The rows below come in pairs that one turn or mirror swaps. Which row does each named row swap with?
The rows were stretched afterwards, more along some directions than others.
puzu: [  9  15 -11  28 -22 -19  -4 -10   7   7  25 -12 -25  -5   6 -17   0]
Zafab: [ -4  17  -8  19 -13 -34  12   6  14   7  13  -6 -32  10  -5  -6   0]
Nim: [-16   3 -13   5  -4 -11  -2   1  12   3   5  -7 -16   6  -6  -4  -3]
rik: [ 16  27  -7  11   3  22 -43 -36  25   4  37   5  10 -12   7  14  -6]
zekur: [  8  23   2   1   2  28 -37 -32  17  12  24  13  16 -13  10  23  -1]
fas: [-10  18   9 -11  -8  30 -25 -31   1   2  21   8  18 -15   7   6   7]
bagas: [ 20  37  -4   2   0 -36 -14  -6  17  22  24  17  -7   9  11   6   1]
zepo: [  0  39  -9   1 -15 -28  -9   5   6  26  18  17  -6   4  16  10   9]
tozem: [ 20  36 -10  13  -6 -14  -5   7  24  23  25  26 -13   5   3  23   0]
Ton: [ 17  31 -11  -3   1 -24  -4   5   9  30  12  34  -2   1  14  20   5]
durob: [ -1  -2 -17  14 -11  -5  -5 -11  20  12  13  -9 -19   2  -5   6   0]
piv: [ -1 -17  -7   9   0  16  -8  -8  -2  19  -2  -7   5  -3   4  18 -11]
zogo: [  6   8 -10  24 -11 -12  12  17  20   5  14  -5 -32   2  -2 -10 -14]
tesif: [  4  -5 -14  34  -9  10 -14 -14  26  20  16 -19 -11   0  -2  17 -21]
nukar: [ 18  50  -3   8 -11 -33  -5  -1  19  16  27  24 -12   4  16   6   8]
nuniv: [  2  18   4  13  -9  23 -40 -34  20   5  36 -13  10 -17  16   4 -12]
Serag: [  7  40  -5   6  -9  -5 -19 -21  32  13  34  23 -10  -5   7  14   9]
Gaf: [  6  -8 -13  11 -13 -10  10   3   6  15   7  -8 -16   9 -14  12 -10]
rekud: [  4  22   5  11  -1  18 -23 -18  16  18  26  13   5 -13  15  16  -4]
petak: [ 10  39  -2  -6  -5 -34   1   2   7  24  14  30  -4   5  17  14  12]
Safut: [ -6  46 -16  10   3  -2 -26   2  29  16  32  23 -19   2  17  12   5]
big: [ 20  40  -1   4 -14 -33  -6 -10   5  12  16  26   1  -3  14   4  11]
butap: [  6   4  -8   9 -19 -32  11   0   2  10   6 -13 -15   7  -1 -10  -2]
dipeb: [ 18   7 -15  14   1 -41   1   9  12  20   5  -5 -17  16   1  -1  -5]
kufu: [ -6  22   4   5  -5  10 -35 -29  13   8  27  -3  21 -14  14   3   1]
Pif: [ -2   5 -10  12   7  20 -11  -7  11   3   6   3  -8  -1   1  13   4]
Dem: [  8   1  -7  15   4   6 -21 -15  17   6   7 -10   6  -3   7  16 -12]
Gidog: [ 10   7  -8  16 -19 -18  -2 -15   6  -1  17 -14 -17  -4  -5 -19   1]
rovop: [ 13  12   3  17  -5  19 -39 -34  25   8  33  -5  14 -21   9  11 -12]
lod: [ -5   2 -13  23   5  10 -24 -19  17   6  18 -16  -4  -1   5  10  -6]
vun: [  9  28 -11  -6  -5  -6  -5   9   7  20  12  29  -4   4  14  25  -6]
bibi: [ 11  -1 -11  28  -3  15 -21 -21  20   3  20 -18  -1  -8   3   7  -7]
gan: [ 17  48  -4   8 -13 -35  -9  -1  19  18  25  19  -7   4  20   6   9]
noba: [  2   5  -4  13 -21 -30   7  -6   8   5  13 -19 -18   7  -1 -12  -4]
lifus: [  4 -10  -8  16   2  26 -21 -22  14   7   9 -14  -1  -7  -4  14 -10]
Nufe: [  0  27  -4   3   4  29 -36 -30  23   8  33  14   6  -5   7  23  -1]
Lapu: [ -5  -5 -13  21  -1  19 -15  -7  13   2  15 -21  -9  -3   3   8  -9]
kalu: [ 25  48  -9   7  -5 -22 -18 -11  15  13  25  30  -6  -1  15  11  13]
gulun: [ 13 -10 -16  25   5  19 -29 -22  19  13  16 -13   0  -7   4  25 -17]
gidub: [  8  17   7   2 -10  19 -31 -40  12   2  29   0  24 -16   9  13  -2]
Kame: [ -1  24   9  -5  -5  14 -24 -23  12  -1  23   7  19 -12   9  11   1]
Zam: [ -1  -6 -12  16   1  14 -16 -11  17   6   7 -12   1  -1  -6   6  -6]
zomo: [ -1   6  -7  15 -14 -28  12   3   7  14  13 -10 -26   4   2 -12   0]
dutag: [ 16  -2 -16  20   6  10 -25 -19  20   3  13 -13   4  -4  -3   8 -11]
Lefas: [  8   6 -14  20  -3 -17   8   2  16  14  18  -2 -33   3  -3  -3  -7]
vuf: [  7  24  -4  13 -12  12 -29 -23  22  28  25   7  14  -7  12  28 -13]

tozem pairs with Gaf
kufu pairs with lod
Gidog pairs with kalu
vun pairs with zogo

The rows below come in pairs that one turn or mirror swaps. Which row does each named row swap with?
The rows were stretched afterwards, more along some directions than others.
limev: [ 11  11 -14  -4   7  14  10  13 -22  25  -8  -3   6  -3  -1   5 -18   3
  -6  13 -17   7  10]
sotuk: [ -3 -10 -15   5  18   2   2   9  -7   9  14   7  -3  -3  10  -9  12 -10
   1   5  15  -5  -5]
kuneg: [-4 19 18 23 -7  4 -9 -8 25  5 -8  1 24  3  6  1  4  8 -8  7 -8  7 -5]
gud: [  2 -11  -3   6  14  -1  -1  15 -14  11  14   9  -3   0   5 -16   1 -13
  -2  -4   3 -12 -10]
redif: [ -4  -2  26  -6 -22   2  -2  -7   0  19 -10  -4   3   9  -5 -24  -7   4
   6   6 -11  -8  -6]
pofil: [ 10  15 -16  -3  10  13  12   6 -19  29 -13  -1   6  -1  -7   7 -17   2
 -10  15 -13   1  15]
Zota: [  2   6  29 -21 -30  -3   5 -11  12   9 -15  -6  10   7 -12 -21 -11   3
   0   9 -14 -12 -15]
tabi: [ -2  -5  31 -10 -30   4   6  -3   6  15  -5  -8   4   4 -11 -20  -8   5
   2   5 -19  -8  -2]
zasi: [-10 -20   9  14  -2  11   5  -3   9 -22  13  -7 -27 -13  -4  26   8   0
 -10  -4   3  14  15]
Kituk: [  3   1   5  12  19   2  -5 -12   2  -1 -10 -11  14  -4   7   4  16   5
   1   1   9 -16 -10]
Nudu: [ -5   9  14  34  11   5  -2 -11  20   5  -6  -4  13   6   1  16  16  -3
 -10  -3   3  -9  -7]
bez: [  1   1  16  -7   0 -25  -2  -6   4 -13  15  -3  -7 -17 -33  20  -7  -3
  -8 -11  12 -18  -7]
zud: [-12  21   4   3  -2   7   8 -13  20  17 -11  -2  -8   0  -4  25  14   2
   2  23  20   4  10]
sadu: [ -2   9  -2   6 -11 -14 -16  25  -6  -3 -13  13  29  12  34 -10   3  -2
   9  -3 -18   3  -9]
Luv: [  0 -11 -12   6  21   2  -3   9 -12   7  13   9  -2   2  11 -12   2 -14
  -5  -2  10  -6  -8]
Bav: [  1  20  12  33   2   3 -11  -9  22   8  -8  -2  27  10   0   8   7   3
 -13   9   1   3  -8]
kuzor: [-11  -8   2  -7 -12 -20  -6   2  -7 -26  -6   4 -20 -15  14  -8   3  -5
   2   3   9  17 -26]
purep: [ 15  -6   8  14   8  16   8  -9   9  10   2   0  12   3 -16  35 -22   5
 -21 -23  -6 -13  19]
nugo: [  5   5  10 -16 -14   5  21  11  -4  -1 -10  -5  -3 -16   0   5 -18  18
   5  -1 -19 -15  25]
bog: [  7  10 -16  -2  10  17  13  11 -22  25  -9  -1   1  -3  -1   3 -18   1
  -9  16 -17   6  12]
Bega: [  6   1  -2   6  28   5  -6 -20   0  -7   1   2  -4  -9 -26  13 -21   6
 -30  -9  24  -3   5]
Zilu: [-10  27   6  -6 -10   2   3  -2  11  14 -20   0 -16   3 -15  23   1  -3
  -8  23  10  11   6]
kile: [ 12 -25  10   2 -16  -4 -14  12 -17  -5  15   1  17  -4  -5  -7 -12   5
  -1 -13 -30   6  -6]
Tukop: [  4  -3  11  -2  -1   4  13 -12  -1 -14 -12 -16   2 -16   4   5   3   9
   8  -1   8 -12  -4]
tapo: [ -4  -4  12  -1 -25 -15  -8 -10   1   5  23 -12  -4  -1 -15  19   0   0
  19  -3   4  -5   4]
Bif: [ -4  10  -2  17   9  17   7   4  15  12 -27  11   0   0  23  -2  15  -7
 -14  17   6  14 -25]
kep: [ 10 -23   5  -3 -14   0 -10  14 -21  -2  13  -1  11  -2  -4  -9 -16   3
  -4  -9 -31  10  -7]
tetu: [ -2  -3  27  -7 -24   3   2 -10   5  20  -9  -9   2   6  -3 -23  -6   2
   3   7 -10  -4  -6]
madiz: [  6  -2   2  10  29   3  -7 -21   1  -5   7   2  -3  -9 -26  15 -20   1
 -29 -16  23  -6   5]
sidu: [ -4  19  12  22  -7   1 -10  -6  23   4  -7  -1  27   5   1   8   6   8
  -6   7  -7   5  -1]
kir: [  8   7  10 -12 -10   6  16   8  -7   0 -13 -10  -3 -13  -3   6 -17  18
   5   3 -13 -13  24]
nazev: [ -4  11   0   4 -15 -14  -6  30 -10   0 -14  10  22   8  29 -11   1  -1
   9  -3 -26  -1  -1]
Depa: [ -4 -13  12   2  -1  -1  -9 -19   8 -27   1   4 -13  -1 -10  24  -4   3
 -11  -9  11  -1   7]
kuf: [  2   2  25 -22 -14 -22   1  -6   9  -8  -5  -3  12 -10 -12  -4  -2  -3
  -2  -3 -12 -24 -19]
pakoz: [ -4   6   6  13 -11  -7 -10   1  14 -17  -4   1  17 -11  18 -14   8  12
  -1  16  -1  28 -23]
kov: [ -4  -3  17  18   8  -2   2 -19   7  -8 -10 -17   3 -11   2   8  13   2
   5  -6  15 -12 -17]
kavo: [ -1  10   2   5  -8 -15 -18  15  -4  -6 -21  19  26  16  32 -10  -3  -5
   4  -6 -16  -1  -9]
Rigof: [ -6  -6 -14  10  18   2   2   1   1  14   6   9   3  -3  15   0  19  -5
   6   6  24  -1  -2]
lopa: [  0  -3  23 -13 -13 -22   3  -1   8 -20  11 -10  -1 -21 -23  15  -9  -9
  -6 -15  -6 -16 -17]
mim: [  7   0   9  -5  -3   8  13  -3  -2 -10  -9 -14   2 -15   8   1  -7  18
   9  -2  -3  -9  12]
Bonu: [ -1  -1  13  -2 -24 -19  -9 -12  -1   6  21 -14   1   4 -23  12  -5   3
  17   6   4  -3   2]
malos: [ -3   6  28 -24 -25 -17   7 -10  17 -15 -11  -3   7  -9 -15  -5  -2  -6
   3  -9  -8 -23 -26]
bas: [  8  -3   8   8  15  -8  -4 -10   3 -11  14   0   2 -16 -26  17 -16   2
 -25 -17  17  -7   0]
Repop: [-11  23   9  -5 -14   1   8   1  10  18 -19  -1 -20   3 -11  19   4  -7
  -4  26   6  12   6]
kuber: [ -6   5  10  27  12   5  -6 -15   9   0  -9 -15  10   4   3  12  13  -8
  -5  -3   7  -5 -17]
zoruv: [-11  11  -7   3  10   6   6 -15  16  13  -5   4   0   0   3  17  22  -1
   6  11  30  -5   9]
zafam: [ -4  -1   7   1  -2 -12 -18 -21   8 -29 -10  16   5  12   5  13  -1  -3
   0  -9  10 -10   1]
Fekif: [ 13   3   8 -15 -13   6  16   8   0  -4 -12  -8   3 -14  -5   8 -17  22
   0   1 -16 -14  21]
Sinev: [ -1 -13   0   2  10   0  -4  13 -15   7   9   9 -11   3   2 -11  -4 -17
 -10  -5   3 -10  -5]
Nifa: [  1   5  33 -20 -36 -12   6 -11  13  -8 -17  -8  13   0  -8 -12  -3   0
   7   7 -13 -14 -25]
Mon: [  0   4   0   4  -4 -17 -22   0   0 -15 -20  23  23  19  23  -4  -4  -6
   1  -4  -4  -5 -10]
Mazom: [ -8   5   9   8   7   1   5 -21   4 -15 -15 -14  -3  -6  10   0  13  -3
  12  -3  13 -14 -13]
sov: [  0   5  33 -17 -24 -21   9 -10  20 -12  -8  -6   4 -12 -22   3  -5  -5
  -2  -1  -9 -23 -25]
roso: [  8  10  -7  18  37  16  -5 -18   5   0 -22  12   4  -1   1  -3 -16   0
 -36   6  25  14 -19]
zoper: [-10  -4 -12   8  17   1   5   3   2   4  14   1  -5  -5  14  -4  17  -8
   5   9  23   1  -1]
Piz: [  8 -21   6  -2 -16  -1 -13  17 -23  -3  10   2  13  -4  -1  -9 -14   5
  -1  -9 -31  13  -7]
zan: [  1  10   5   8  -3 -13 -25   8   4 -15 -20  18  28  20  24  -5  -4  -4
  -3  -6  -6   0 -13]
gake: [ -7 -22   7   9  -6   9   6   4   5 -22  12  -7 -27 -14  -7  28   8   3
  -8  -3   1  13  15]
sir: [ -8  11   1   6 -20  -8  -3  36  -5   6 -12   6  17   4  33  -4   9  -1
  11   2 -25   2   4]
kivil: [  9  -2   3   6   5  16   7 -16   7  11  -4   2   3   9 -20  38 -23  -1
 -24 -23  -2 -15  19]

Fekif pairs with tetu
malos pairs with Mazom
roso pairs with pakoz
mim pairs with Zota

